In the data rows, zero lies at 4.5, halfway between 4 and 5.
Here is a table of points, one per row:
tensor([3, 7, 5, 4, 4, 7, 5, 3])
tensor([3, 3, 1, 6, 9, 2, 4, 5])
tensor([1, 5, 6, 5, 4, 8, 6, 0])
tensor([3, 7, 5, 4, 4, 7, 5, 2])
tensor([1, 6, 7, 4, 4, 6, 6, 2])
tensor([8, 2, 3, 5, 4, 5, 4, 5])
tensor([3, 3, 7, 5, 3, 4, 7, 3])
tensor([5, 6, 3, 4, 6, 2, 2, 9])
tensor([8, 3, 3, 5, 4, 5, 3, 5])
tensor([8, 2, 3, 5, 4, 5, 3, 5])
tensor([4, 5, 4, 4, 4, 2, 5, 9])
tensor([4, 4, 4, 4, 4, 3, 6, 9])
tensor([3, 4, 7, 4, 4, 4, 7, 3])
tensor([3, 7, 5, 4, 4, 6, 5, 3])
tensor([3, 3, 7, 5, 4, 4, 7, 3])
tensor([8, 3, 3, 5, 4, 5, 4, 5])
tensor([9, 3, 3, 5, 6, 2, 3, 3])
tensor([5, 6, 3, 4, 6, 2, 2, 9])
These points spread out most along one direction. How many in every 100 of the points above lie lower along it than each point below? Round to a whole number. More than half of the points above lie lower than the first one.
tensor([3, 4, 7, 4, 4, 4, 7, 3]) 72
tensor([5, 6, 3, 4, 6, 2, 2, 9]) 0
tensor([4, 4, 4, 4, 4, 3, 6, 9]) 50
tensor([8, 2, 3, 5, 4, 5, 4, 5]) 39
tensor([3, 3, 1, 6, 9, 2, 4, 5]) 22
tensor([8, 3, 3, 5, 4, 5, 4, 5]) 44
tensor([3, 7, 5, 4, 4, 7, 5, 2]) 83
tensor([9, 3, 3, 5, 6, 2, 3, 3]) 11
tensor([3, 7, 5, 4, 4, 6, 5, 3]) 61
tensor([3, 7, 5, 4, 4, 7, 5, 3]) 78
tensor([1, 5, 6, 5, 4, 8, 6, 0]) 94
tensor([3, 3, 7, 5, 3, 4, 7, 3]) 67
tensor([8, 2, 3, 5, 4, 5, 3, 5]) 17
tensor([5, 6, 3, 4, 6, 2, 2, 9]) 0
tensor([1, 6, 7, 4, 4, 6, 6, 2]) 89
